(in the rows, 128 means zero)
The rows of Z fall into 4 groups, which share some directions, and each row is roughly a mix of its group's hidden directions.
Z, 171 rows:
[[127 131 125 136  85 120 160 134 144 159  90]
 [142 147  87 134 113 155 145 163 109 149 135]
 [152 145 117 134 128  85 140 116 132 167 159]
 [127 113  96 153 176 134 121 119 149 123  99]
 [137 133 145 105 113 133 136 115 108  68 112]
 [153 117 131 153 114 123 143 180 148 144 107]
 [132 114 113 132 137 173 161 143 113 127 166]
 [139  73 138 117 104 137 110 131 136 153 103]
 [119 132 148 131 160 156 101 106 127  95 160]
 [157 132 115 129 104  78 132 103 150 133 147]
 [160 121  83 133 110 109 151 149 141 105 137]
 [ 82 168 134 123 116 139 146 139 106 152 120]
 [134 120 104 129  91 110 154 145 116 152  88]
 [137 132 129 172 162 118 110 118 151 113  93]
 [132 138 121 103  82 122 152 151 124 130 168]
 [132  99 153 101 121 143 126 109 113  78 118]
 [ 93 130 158  94 142 109 160 108 135 134 146]
 [172 140 106 149 116  96 135 113 153 121 151]
 [112 174 148 119 152 132 110 137 121 138 168]
 [146 131 128 115  94 101 157 139 152 157  98]
 [120 128 179 145 159 107 151 119 153 133 136]
 [129 190 122 144 116 145 147 151 123 133 139]
 [ 85 139 141 166 118 115 133 136 106 161 118]
 [133 115 107 128 115  86 128 139  89 161 108]
 [148 143 119 151 123 135  73 154 147 121 112]
 [ 90 136 137 164 105 124 144 136 109 163 110]
 [139  72 135 124 102 140 113 133 134 157 108]
 [125 113  90 149 174 140 128 114 143 109 107]
 [144 115  82 110 133 162 128 141 130  93 143]
 [135 127 135 116 156 158 105 111 143  88 161]
 [153 125 112 104  98  96 151 137 141 152  98]
 [166 107  88  93 120 129 130 134 118 104 116]
 [ 98 135 130 101 143 140 113  78 107 122 148]
 [143 135  85 155 143 101 121 125 170 127 125]
 [104 178 113 137 143 112 156 121 111 108 142]
 [132 129  88 111  93 151 117 151 104 105 112]
 [139 140 115 114  80 110 147 158 136 127 160]
 [136 168 113 145 137  97 138 113 130 169 151]
 [138 165 158  99 134 127 128 135 152 139 168]
 [154 129 143 112  79 120 144 144 120 143 162]
 [123 183 120 136 148 122 150 127 127 108 162]
 [107 114 125 123 114 161 112 158 128  96  89]
 [ 99 152 171 100 116 132 137 145 100 145 124]
 [121 123  93 121 137 127  85 146 114 170 134]
 [ 85 120 152 112 141 164 134 150 106 133 109]
 [ 92 110 146 130 144 168 118 156 124 118  99]
 [116 129 129 150  86 125 158 139 133 155  90]
 [138 160 120 131 136  90 141 109 118 166 158]
 [138 122 113 129  98 100 152 143 117 171  99]
 [125 115 104 119  94 163 132 146 121  87 112]
 [101 110 145 159 153 122 128 136 176 144 138]
 [159 120 105 108 104  95 147 140 132 156 100]
 [142 104  82 151 163 136 128 114 151 118 118]
 [128  86 150 112 116 157 127 126 128  87 107]
 [116 137 147 127 160 155 106 115 140 101 170]
 [ 87 132 158  91 124 100 128 122 148 142 115]
 [100 133 143 128 164 142 107 100 135 171 125]
 [ 85 156 139 131 134 112 112 155 136 114  92]
 [ 92 116 143 116 166 158 115 111 107 136 104]
 [ 92 105 137 128 145 165 103 156 124 130 102]
 [108 143 169 144  97 134 155 125 153 154 118]
 [146  76 130 131 103 140 106 135 138 144  96]
 [143 117  99 118  91 116 158 155 118 142  98]
 [160 125 127  94 152 142 115 118 151  95 156]
 [135 134 139 124  93 131 150 118 180 134  98]
 [117 116 137 141 178 146 110  98 122 134  96]
 [159 118 107 130 100 123 154 157 147 152 157]
 [151 130 120 105  95 104 158 132 144 156  98]
 [142  90 108 141 106 122 139 121 142 110  81]
 [150 116 114 165 162 120 116 124 159 150 101]
 [111 164  95 150 139 110 146 121 105  96 117]
 [108 118 164 147 155 101 121 114 169 133 129]
 [160 142 107 127 108  82 136 110 136 146 154]
 [113 159 134 109 145 121 156 117 100 137 172]
 [121 150 112 151 142  95 109 116 153 169 140]
 [112 119 156  91 108 154 139 130  86 127 142]
 [147 142  97 161 144  96 121 120 162 110 118]
 [148 103 124 106 120 151 136  91 103 127 166]
 [113 143 153  89 143 125 102 128 125 157 164]
 [109 145 136 109 162  97 143 103 138 107 161]
 [149 116 100 126 117  92 134 137 102 156  93]
 [ 95 136 150 154 128  97 124 134  97 164 129]
 [148 112 119 108 112 173 152 136  89 119 133]
 [100 136 151 152 150 165 112 118 131  99 152]
 [124  95 149 105 130 160 114 118 113  87 109]
 [ 96 122 146 135 157 169 129 151 110 153 114]
 [139 132 128 111 168 151 107 115 139  93 162]
 [115  88  99 158 122 123 125 120 101 119  93]
 [121  94 151 108 122 156 124 116 120  81 110]
 [134 136 103 117  96 132 165 148 165 139 106]
 [147  98 101 153 110 126 133 126 135 106  82]
 [149  84 132 123 101 147 104 139 141 150 101]
 [113 160  99 150 142 115 118 148 134 173 138]
 [ 89 171 136 112 125 131 153 132 104 150 139]
 [116 116 124 114 133 125 183 103  95 131 146]
 [142 129 159 117 113 133 150 110 125  74 108]
 [119 135 145 129 164 157 105 111 133 100 166]
 [ 95 117 144 120 168 158 117 111 107 130 101]
 [148 118  93  97 154 130 108 125 110  89 137]
 [134 154  97 149 131 135 168 122  90 109 133]
 [144 111 111 169 118 128 121 136 134  97  84]
 [128 103 157 105 135 121  84 129 166 139 131]
 [128  80 152 101 150 107 122 102 138 126 145]
 [105 128 131 153 110  96 137 143  97 164 104]
 [153 115 121 153 124 123 146 179 149 142 103]
 [170 117 102  99 111 107 146 137 133 132  95]
 [166 123  91 128  99 146 155 138 118 145 149]
 [ 81 163 137 113 127 134 154 129 104 150 136]
 [142 122 109 126  99  98 150 139 121 158  86]
 [139 142 126 133  93 102 132 104 155  89 106]
 [147 128 101 154 123 127 182 118 108 106 134]
 [140 117 153 111 112 135 136 104 125  72 110]
 [110 162 132 108 135 123 172 118 101 135 158]
 [157 100 117 149  96 154 110 150 120 150 108]
 [143 178 129 130 110 106 152 125 125  90 118]
 [ 83 119 151 109 139 161 126 148 106 136 107]
 [109 163 135 106 142 119 146 121 108 146 175]
 [153 164 120 134 100 158 111 160 138 143 112]
 [161 122  96  91 104 142 151 130 150 117 115]
 [176  96 124 130 130 123 101 125 161 108 124]
 [ 82 160 132 116 117 105 109 149 130 105 107]
 [121 149 155  88 132 132 114 133 114 163 162]
 [144 120 102 115 162 149 105 126 122  85 148]
 [116 129 136 152  87 133 158 134 128 143  83]
 [138 118 168 130 124 108 137  90 155  97 114]
 [106 124 144 162 120  96 125 140  95 162 113]
 [135 137 106 166 153 109 116 130 173 139 112]
 [172 135 107 150 111  99 130 115 155 125 155]
 [139 131 123  99 130 161 129 131  68 135 127]
 [144  81 114 149 109 153 115 136 110 141 100]
 [152 126 100 118 103 123 149 125 142 148 178]
 [109 121 165 134 168 130 111 136 128 167 110]
 [130 126  95 117  89 156 130 144 114  92 110]
 [ 92 150 171 157 130 124 130 119 141 156 138]
 [142 164 140 125 130 131  85 151 168 126 134]
 [121 125 125 137 175 136  95 125 103 103 158]
 [ 99 142 173 153 115 106 139 133 132 162 127]
 [140 156  96 131 109  81 103 115 146 130 128]
 [113 152 121 148 141  84 102 116 164 139 129]
 [140 126 137 164 122 124 134 178 157 138 102]
 [129 127 141 122 169 137  92 108 121  97 160]
 [ 86 119 152 111 146 155 118 136 101 128  97]
 [128  78 111 157 115 132 124 127 106 125  92]
 [136  77 118 139  99 129 127 129 143 134  87]
 [143 173 117 122 103 121 146 121 114  85 117]
 [143 131 119 169 156 108 110 127 160 130  95]
 [143 135  89 117  88 154 135 149 108 107 116]
 [114 187 117 139 143 118 154 127 127 105 145]
 [131 132 125 134  95 106 160 142 129 166  91]
 [160 109 118 147  96 158 107 153 132 149 110]
 [128 115 171 151 137 123 170 123 162 122 133]
 [115 136 113 157 141 119 131 151 150 181 144]
 [120 119 139  90 109 147 138 112  84 107 149]
 [140 132 133 111  88 111 157 127 160 155 102]
 [ 98 129 133 163 109 116 136 131  95 165 107]
 [166 119 111 154 116 121 146 152 162 154 142]
 [102 140 172 159 113 117 136 120 133 165 119]
 [ 98 127 138 106 150 149 112  81 103 121 135]
 [123 119 180 148 153 120 157 120 156 132 131]
 [137 132 141 124  91 135 155 124 175 129  98]
 [114 124 137  89 108 143 132 111  87 100 149]
 [100 139 148  96 137 118 167 111 117 144 160]
 [133 134 170 141 157  98 147 105 145 148 145]
 [142 137 113 166 155 103 111 120 156 112  98]
 [145  70 146 114 119 142 105 128 136 150 119]
 [125 169 147 102 149 117 140 121 149 122 169]
 [158 140 114 136  86  99 140 150 150 121 153]
 [100 177 112 143 150 112 104 149 127 141 120]
 [116 125 117 145 167 141 101 126  84 110 148]
 [151 119 111 107 107 169 148 131  86 122 132]
 [154 104 101 163 119 130 125 130 133  98  91]]
One row of each group comes first, with its name. Which group is each row after those in?
[106 127 132 154 163 151  99 124 107  98 151] => P
[132 116  99 159 165 131 133 146 155 130  94] => L
[168  88 121 151 111 146 103 142 132 129 108] => W
[127 145  86 108 124 131  86 138  94 137 126] => J

[128 126 148 116 117  88  93 108 142 118  90] => J
[159 124 122 101 130 161 130 117 168  97 141] => P
[157 142 124 132 116  93 151  88 134 144 157] => J
[127 157  98 150 126 133 173 124  95 112 131] => W
[100 117 138 111 163  98 145  96 120 111 151] => W
[162 141  87 129  96 130 150 126 131 105 153] => J
[150 128 104 112 102 168 149 144  92 118 127] => J
[158 127 104 139 143 115 127  96 153 166 154] => L
[115 125 170 147 160 103 125 111 165 131 126] => J
[149 140 120 135  82 106 146 164 144 117 148] => L
[102 108 164 111 125 112  99 131 164 137 106] => W
[161 106  88 110 133 102 112 127 104 121 104] => P
[ 85 144 145 166 112 129 145 136 118 161 117] => P
[156 114  81 105 121 139 135 144 129  95 110] => P
